In the data rows, the value 128 means zero.
Here are some points, one per row:
[138, 164, 095, 158, 171, 152, 136, 112, 141, 113, 154, 161, 131, 167, 124, 158, 109, 089, 133, 139, 127, 177, 132, 121, 158, 145, 138, 118, 150, 134, 125, 096]
[156, 101, 136, 083, 121, 147, 122, 122, 161, 191, 137, 099, 109, 158, 115, 093, 114, 159, 098, 143, 158, 157, 104, 124, 138, 136, 128, 132, 145, 096, 082, 145]
[160, 120, 148, 149, 145, 146, 090, 127, 132, 143, 128, 145, 127, 151, 153, 099, 162, 146, 152, 132, 164, 126, 103, 161, 149, 112, 126, 137, 060, 131, 149, 134]
[120, 114, 133, 145, 182, 161, 154, 116, 107, 147, 089, 105, 131, 141, 113, 145, 176, 161, 103, 131, 138, 132, 079, 167, 110, 121, 151, 117, 157, 098, 130, 114]
[168, 121, 097, 141, 148, 142, 124, 098, 104, 146, 148, 101, 125, 126, 159, 143, 131, 096, 147, 150, 134, 097, 134, 107, 087, 118, 127, 152, 168, 139, 122, 162]
[122, 118, 116, 105, 141, 133, 145, 108, 106, 141, 124, 171, 092, 122, 094, 083, 111, 111, 134, 072, 097, 151, 117, 131, 118, 128, 142, 122, 107, 146, 113, 141]
[121, 130, 173, 156, 140, 143, 138, 110, 158, 115, 109, 165, 139, 149, 115, 138, 117, 135, 155, 134, 114, 166, 136, 129, 125, 093, 130, 202, 142, 114, 159, 131]
[073, 141, 110, 106, 147, 090, 120, 117, 119, 150, 124, 136, 148, 121, 128, 140, 074, 137, 181, 095, 122, 122, 129, 131, 110, 156, 107, 108, 119, 106, 156, 115]
[118, 151, 150, 143, 142, 127, 109, 136, 127, 126, 123, 146, 161, 115, 165, 091, 152, 059, 146, 144, 116, 129, 135, 139, 069, 085, 137, 123, 113, 151, 113, 096]
[151, 144, 151, 137, 148, 144, 150, 171, 153, 117, 095, 111, 124, 148, 127, 136, 129, 127, 123, 101, 122, 106, 128, 126, 125, 130, 140, 078, 124, 121, 129, 125]
[084, 107, 138, 145, 081, 138, 120, 158, 115, 101, 141, 138, 155, 082, 104, 176, 131, 165, 160, 146, 130, 125, 102, 112, 133, 132, 123, 127, 170, 142, 139, 106]
[133, 151, 126, 112, 133, 154, 137, 092, 114, 080, 128, 145, 097, 134, 139, 139, 158, 146, 127, 114, 147, 083, 162, 154, 128, 117, 100, 145, 127, 131, 158, 156]
[149, 126, 124, 116, 068, 139, 118, 126, 138, 143, 117, 114, 114, 161, 134, 133, 141, 122, 101, 106, 073, 142, 123, 153, 113, 101, 122, 101, 140, 112, 172, 098]
[157, 110, 088, 109, 149, 083, 137, 128, 141, 144, 145, 165, 154, 110, 109, 092, 155, 134, 140, 194, 104, 120, 140, 119, 124, 163, 153, 160, 127, 136, 149, 116]
[132, 115, 097, 090, 113, 120, 159, 192, 113, 111, 093, 113, 099, 133, 160, 141, 129, 126, 123, 157, 139, 150, 117, 127, 143, 118, 093, 146, 094, 155, 162, 141]
[121, 150, 140, 158, 138, 133, 087, 106, 087, 091, 106, 120, 113, 096, 095, 132, 152, 161, 125, 127, 120, 149, 133, 108, 159, 145, 173, 160, 085, 133, 144, 160]
[129, 093, 116, 092, 116, 139, 128, 101, 122, 087, 132, 129, 089, 103, 111, 110, 171, 128, 143, 093, 132, 131, 159, 088, 125, 138, 126, 080, 088, 066, 122, 112]
[116, 143, 117, 131, 132, 127, 181, 174, 134, 120, 128, 129, 168, 132, 109, 150, 099, 096, 096, 139, 165, 159, 120, 124, 147, 126, 143, 131, 111, 118, 126, 103]
[149, 131, 166, 141, 125, 117, 096, 127, 145, 128, 118, 119, 125, 152, 094, 122, 113, 118, 131, 102, 159, 126, 128, 110, 092, 150, 146, 131, 134, 185, 102, 103]
[141, 124, 087, 127, 113, 139, 165, 105, 155, 099, 128, 137, 168, 126, 127, 115, 138, 159, 148, 126, 142, 115, 113, 151, 145, 104, 101, 108, 120, 117, 110, 124]
[128, 164, 136, 082, 129, 155, 125, 135, 128, 138, 153, 161, 147, 096, 123, 089, 131, 137, 178, 122, 109, 163, 080, 133, 115, 148, 113, 089, 140, 141, 143, 148]
[149, 146, 144, 089, 127, 090, 150, 105, 126, 112, 105, 157, 117, 116, 157, 152, 131, 161, 098, 125, 113, 191, 125, 104, 131, 123, 134, 112, 125, 127, 144, 133]
[137, 103, 114, 172, 152, 117, 117, 100, 131, 135, 094, 074, 145, 118, 100, 147, 102, 163, 150, 158, 083, 150, 127, 156, 106, 125, 106, 095, 121, 115, 165, 101]
[155, 123, 106, 154, 094, 087, 088, 150, 118, 113, 105, 122, 127, 137, 117, 099, 117, 140, 107, 156, 123, 125, 166, 152, 116, 124, 141, 078, 137, 140, 126, 135]
[109, 121, 147, 108, 114, 130, 155, 134, 112, 103, 145, 119, 131, 175, 141, 167, 116, 139, 142, 112, 142, 136, 147, 129, 095, 162, 147, 120, 091, 129, 098, 107]
[140, 152, 120, 145, 150, 150, 119, 105, 087, 146, 149, 103, 137, 084, 128, 090, 117, 131, 136, 150, 128, 154, 139, 107, 153, 074, 143, 113, 179, 149, 143, 132]
[164, 123, 190, 145, 122, 131, 119, 099, 135, 151, 156, 130, 176, 131, 126, 185, 140, 122, 129, 112, 092, 129, 155, 116, 110, 162, 121, 133, 121, 111, 150, 166]
[080, 157, 111, 062, 106, 139, 095, 117, 099, 121, 138, 132, 130, 177, 110, 178, 172, 123, 128, 159, 127, 102, 096, 138, 116, 106, 139, 122, 142, 146, 106, 125]
[122, 110, 113, 158, 104, 153, 109, 135, 098, 134, 136, 129, 162, 138, 101, 114, 140, 151, 128, 126, 137, 156, 168, 103, 176, 110, 116, 134, 125, 117, 097, 159]
[119, 133, 083, 123, 141, 123, 078, 121, 124, 135, 142, 112, 146, 122, 134, 121, 101, 136, 105, 104, 168, 134, 121, 104, 141, 116, 166, 142, 081, 110, 139, 089]
[142, 097, 143, 092, 134, 128, 100, 148, 100, 137, 088, 148, 119, 128, 159, 132, 121, 122, 129, 126, 136, 148, 091, 081, 121, 123, 131, 142, 175, 117, 119, 132]
[153, 169, 146, 122, 167, 110, 116, 164, 136, 106, 162, 144, 136, 123, 109, 129, 165, 137, 105, 132, 134, 158, 171, 111, 134, 129, 089, 127, 158, 128, 125, 154]
[079, 189, 155, 140, 141, 067, 139, 089, 149, 145, 104, 097, 134, 177, 178, 089, 123, 168, 143, 148, 123, 129, 124, 138, 137, 155, 110, 139, 130, 131, 102, 144]
[103, 150, 118, 129, 124, 169, 157, 161, 142, 137, 134, 113, 098, 131, 094, 114, 129, 155, 136, 121, 124, 159, 148, 139, 114, 142, 136, 147, 135, 202, 136, 112]
[118, 114, 121, 128, 094, 137, 078, 140, 179, 133, 105, 174, 069, 131, 158, 148, 114, 114, 127, 167, 121, 116, 135, 137, 150, 122, 169, 094, 144, 109, 135, 121]
[150, 136, 118, 109, 129, 104, 149, 104, 172, 138, 126, 093, 139, 146, 133, 165, 140, 094, 154, 106, 150, 128, 106, 098, 187, 116, 146, 133, 143, 115, 154, 135]
[109, 068, 151, 110, 101, 121, 130, 107, 146, 120, 176, 104, 118, 145, 084, 124, 114, 120, 108, 187, 113, 125, 115, 149, 122, 122, 116, 154, 084, 151, 143, 123]
[150, 106, 136, 107, 112, 105, 137, 132, 144, 132, 078, 133, 152, 111, 137, 121, 151, 147, 100, 130, 149, 093, 137, 131, 128, 143, 170, 144, 134, 138, 145, 129]
[108, 115, 155, 137, 137, 127, 147, 185, 140, 136, 134, 110, 142, 085, 182, 133, 140, 129, 113, 109, 095, 142, 160, 129, 103, 092, 174, 135, 101, 097, 120, 110]
[105, 134, 104, 132, 147, 133, 140, 121, 134, 110, 110, 142, 119, 104, 097, 117, 135, 101, 077, 120, 141, 088, 093, 144, 089, 140, 119, 141, 148, 092, 128, 140]
[117, 147, 102, 121, 144, 120, 111, 104, 124, 115, 187, 101, 161, 116, 156, 109, 125, 138, 083, 142, 138, 115, 130, 086, 089, 135, 116, 125, 124, 122, 149, 111]
[126, 154, 156, 110, 109, 084, 145, 125, 149, 136, 106, 135, 152, 103, 081, 117, 128, 141, 119, 098, 154, 073, 171, 123, 144, 095, 129, 130, 164, 148, 114, 111]
[101, 138, 167, 118, 104, 171, 169, 099, 112, 164, 138, 110, 139, 115, 154, 124, 110, 130, 064, 157, 096, 109, 139, 112, 171, 143, 115, 098, 111, 143, 092, 128]
[149, 171, 154, 128, 113, 128, 111, 108, 118, 131, 133, 079, 108, 106, 095, 151, 117, 063, 124, 129, 134, 135, 139, 125, 132, 148, 115, 112, 123, 145, 129, 130]
[127, 134, 151, 147, 142, 126, 157, 140, 099, 103, 169, 131, 079, 132, 151, 104, 128, 118, 097, 138, 157, 120, 130, 172, 130, 171, 143, 124, 138, 113, 193, 145]
[148, 139, 129, 116, 087, 167, 162, 128, 124, 121, 132, 107, 119, 126, 141, 118, 135, 147, 176, 151, 176, 142, 142, 119, 072, 120, 148, 167, 132, 110, 109, 095]
[099, 128, 142, 108, 130, 147, 115, 147, 119, 095, 156, 136, 138, 174, 151, 106, 083, 137, 155, 123, 098, 087, 155, 141, 171, 088, 160, 143, 146, 091, 115, 134]
[127, 117, 139, 124, 152, 142, 123, 136, 075, 101, 097, 145, 150, 153, 113, 102, 141, 132, 091, 109, 076, 087, 097, 113, 148, 146, 118, 141, 140, 149, 131, 078]
[121, 119, 157, 144, 152, 129, 108, 164, 181, 131, 140, 119, 119, 136, 126, 117, 161, 140, 151, 134, 151, 105, 112, 087, 150, 123, 044, 107, 110, 125, 130, 082]
[111, 097, 160, 113, 173, 112, 120, 127, 118, 106, 109, 110, 107, 113, 100, 112, 075, 071, 130, 141, 149, 116, 118, 122, 149, 096, 106, 139, 129, 122, 144, 134]
[113, 115, 132, 142, 099, 123, 162, 094, 101, 162, 104, 183, 139, 116, 138, 133, 079, 130, 111, 140, 172, 134, 154, 109, 105, 101, 081, 121, 120, 122, 166, 150]
[116, 097, 130, 197, 106, 103, 191, 123, 120, 113, 119, 137, 108, 160, 123, 099, 145, 110, 163, 138, 127, 114, 106, 073, 126, 159, 158, 104, 134, 119, 091, 147]
[149, 151, 105, 121, 123, 132, 150, 110, 129, 176, 117, 116, 109, 110, 130, 135, 126, 113, 147, 102, 099, 090, 109, 103, 145, 112, 158, 162, 089, 170, 140, 108]
[088, 122, 116, 137, 105, 117, 119, 105, 158, 083, 103, 078, 128, 106, 142, 117, 147, 104, 126, 107, 134, 163, 100, 146, 112, 086, 126, 118, 124, 155, 100, 190]
[146, 089, 126, 145, 145, 089, 135, 112, 082, 147, 157, 138, 141, 134, 133, 160, 147, 132, 137, 103, 165, 135, 133, 193, 152, 103, 141, 112, 139, 135, 104, 096]
[114, 130, 156, 143, 166, 143, 124, 146, 117, 186, 130, 161, 102, 105, 128, 164, 132, 139, 156, 164, 144, 095, 131, 112, 119, 119, 132, 082, 099, 146, 111, 151]
[156, 098, 135, 118, 109, 183, 115, 103, 151, 102, 112, 118, 152, 128, 172, 101, 089, 124, 150, 111, 149, 119, 148, 143, 144, 186, 118, 115, 164, 154, 144, 105]
[182, 189, 122, 135, 132, 138, 122, 153, 119, 128, 110, 130, 106, 095, 107, 149, 064, 159, 140, 140, 127, 103, 125, 168, 116, 133, 101, 156, 107, 085, 068, 120]
[116, 093, 127, 123, 131, 132, 080, 162, 095, 128, 114, 106, 150, 114, 156, 137, 121, 117, 121, 101, 129, 136, 106, 124, 120, 180, 118, 165, 128, 126, 116, 164]
[085, 146, 121, 146, 122, 142, 115, 118, 201, 135, 163, 144, 112, 079, 121, 138, 125, 137, 113, 122, 138, 119, 107, 147, 139, 162, 167, 135, 149, 112, 131, 137]
[160, 128, 085, 170, 129, 131, 109, 128, 151, 089, 147, 165, 128, 151, 148, 151, 094, 159, 085, 099, 114, 109, 086, 092, 104, 099, 120, 122, 112, 175, 118, 160]
[114, 153, 070, 133, 109, 133, 129, 156, 119, 141, 081, 110, 131, 142, 132, 138, 152, 098, 155, 154, 120, 115, 154, 135, 160, 168, 124, 112, 117, 114, 122, 132]
[151, 090, 127, 101, 170, 088, 146, 140, 130, 099, 169, 093, 074, 125, 137, 145, 109, 155, 149, 132, 082, 117, 139, 124, 124, 119, 135, 124, 161, 135, 109, 140]
[146, 118, 133, 089, 144, 123, 117, 125, 137, 114, 122, 158, 177, 139, 097, 119, 126, 090, 119, 154, 121, 146, 140, 161, 120, 131, 145, 109, 109, 112, 109, 170]
[135, 120, 105, 138, 112, 156, 150, 141, 152, 140, 131, 123, 143, 127, 118, 117, 144, 105, 121, 124, 068, 106, 126, 130, 130, 122, 091, 165, 121, 083, 129, 155]
[153, 143, 140, 148, 076, 087, 142, 174, 099, 153, 186, 132, 145, 121, 131, 120, 125, 123, 150, 093, 136, 120, 073, 166, 151, 128, 131, 117, 136, 139, 149, 156]
[114, 151, 131, 161, 074, 091, 095, 134, 097, 152, 130, 134, 075, 159, 122, 109, 146, 111, 110, 112, 121, 148, 121, 115, 103, 126, 102, 160, 143, 083, 123, 085]
[123, 095, 114, 132, 133, 108, 122, 096, 138, 123, 129, 160, 107, 078, 171, 151, 158, 107, 112, 116, 109, 151, 148, 173, 165, 154, 082, 165, 133, 153, 069, 091]
[089, 091, 082, 129, 159, 138, 123, 157, 143, 185, 130, 126, 117, 168, 116, 133, 137, 136, 119, 080, 138, 134, 193, 138, 102, 127, 116, 133, 140, 148, 149, 158]
Along one direction, these points spread out more than along any other. Take the direction at right angles to it along which they spread out most. Go by this last direction. For each point below, how far along it does it lie, from 0 to 99? The average is 50, and the first point in the table lies past the average. One standard deviation of the points above along it is 16.
[137, 103, 114, 172, 152, 117, 117, 100, 131, 135, 094, 074, 145, 118, 100, 147, 102, 163, 150, 158, 083, 150, 127, 156, 106, 125, 106, 095, 121, 115, 165, 101] 54
[103, 150, 118, 129, 124, 169, 157, 161, 142, 137, 134, 113, 098, 131, 094, 114, 129, 155, 136, 121, 124, 159, 148, 139, 114, 142, 136, 147, 135, 202, 136, 112] 68
[149, 146, 144, 089, 127, 090, 150, 105, 126, 112, 105, 157, 117, 116, 157, 152, 131, 161, 098, 125, 113, 191, 125, 104, 131, 123, 134, 112, 125, 127, 144, 133] 34
[153, 143, 140, 148, 076, 087, 142, 174, 099, 153, 186, 132, 145, 121, 131, 120, 125, 123, 150, 093, 136, 120, 073, 166, 151, 128, 131, 117, 136, 139, 149, 156] 66
[140, 152, 120, 145, 150, 150, 119, 105, 087, 146, 149, 103, 137, 084, 128, 090, 117, 131, 136, 150, 128, 154, 139, 107, 153, 074, 143, 113, 179, 149, 143, 132] 45
[128, 164, 136, 082, 129, 155, 125, 135, 128, 138, 153, 161, 147, 096, 123, 089, 131, 137, 178, 122, 109, 163, 080, 133, 115, 148, 113, 089, 140, 141, 143, 148] 59
[153, 169, 146, 122, 167, 110, 116, 164, 136, 106, 162, 144, 136, 123, 109, 129, 165, 137, 105, 132, 134, 158, 171, 111, 134, 129, 089, 127, 158, 128, 125, 154] 41
[160, 128, 085, 170, 129, 131, 109, 128, 151, 089, 147, 165, 128, 151, 148, 151, 094, 159, 085, 099, 114, 109, 086, 092, 104, 099, 120, 122, 112, 175, 118, 160] 26
[127, 134, 151, 147, 142, 126, 157, 140, 099, 103, 169, 131, 079, 132, 151, 104, 128, 118, 097, 138, 157, 120, 130, 172, 130, 171, 143, 124, 138, 113, 193, 145] 37
[126, 154, 156, 110, 109, 084, 145, 125, 149, 136, 106, 135, 152, 103, 081, 117, 128, 141, 119, 098, 154, 073, 171, 123, 144, 095, 129, 130, 164, 148, 114, 111] 73
[149, 151, 105, 121, 123, 132, 150, 110, 129, 176, 117, 116, 109, 110, 130, 135, 126, 113, 147, 102, 099, 090, 109, 103, 145, 112, 158, 162, 089, 170, 140, 108] 57
[138, 164, 095, 158, 171, 152, 136, 112, 141, 113, 154, 161, 131, 167, 124, 158, 109, 089, 133, 139, 127, 177, 132, 121, 158, 145, 138, 118, 150, 134, 125, 096] 63
[149, 131, 166, 141, 125, 117, 096, 127, 145, 128, 118, 119, 125, 152, 094, 122, 113, 118, 131, 102, 159, 126, 128, 110, 092, 150, 146, 131, 134, 185, 102, 103] 65
[118, 114, 121, 128, 094, 137, 078, 140, 179, 133, 105, 174, 069, 131, 158, 148, 114, 114, 127, 167, 121, 116, 135, 137, 150, 122, 169, 094, 144, 109, 135, 121] 55
[133, 151, 126, 112, 133, 154, 137, 092, 114, 080, 128, 145, 097, 134, 139, 139, 158, 146, 127, 114, 147, 083, 162, 154, 128, 117, 100, 145, 127, 131, 158, 156] 31
[084, 107, 138, 145, 081, 138, 120, 158, 115, 101, 141, 138, 155, 082, 104, 176, 131, 165, 160, 146, 130, 125, 102, 112, 133, 132, 123, 127, 170, 142, 139, 106] 64
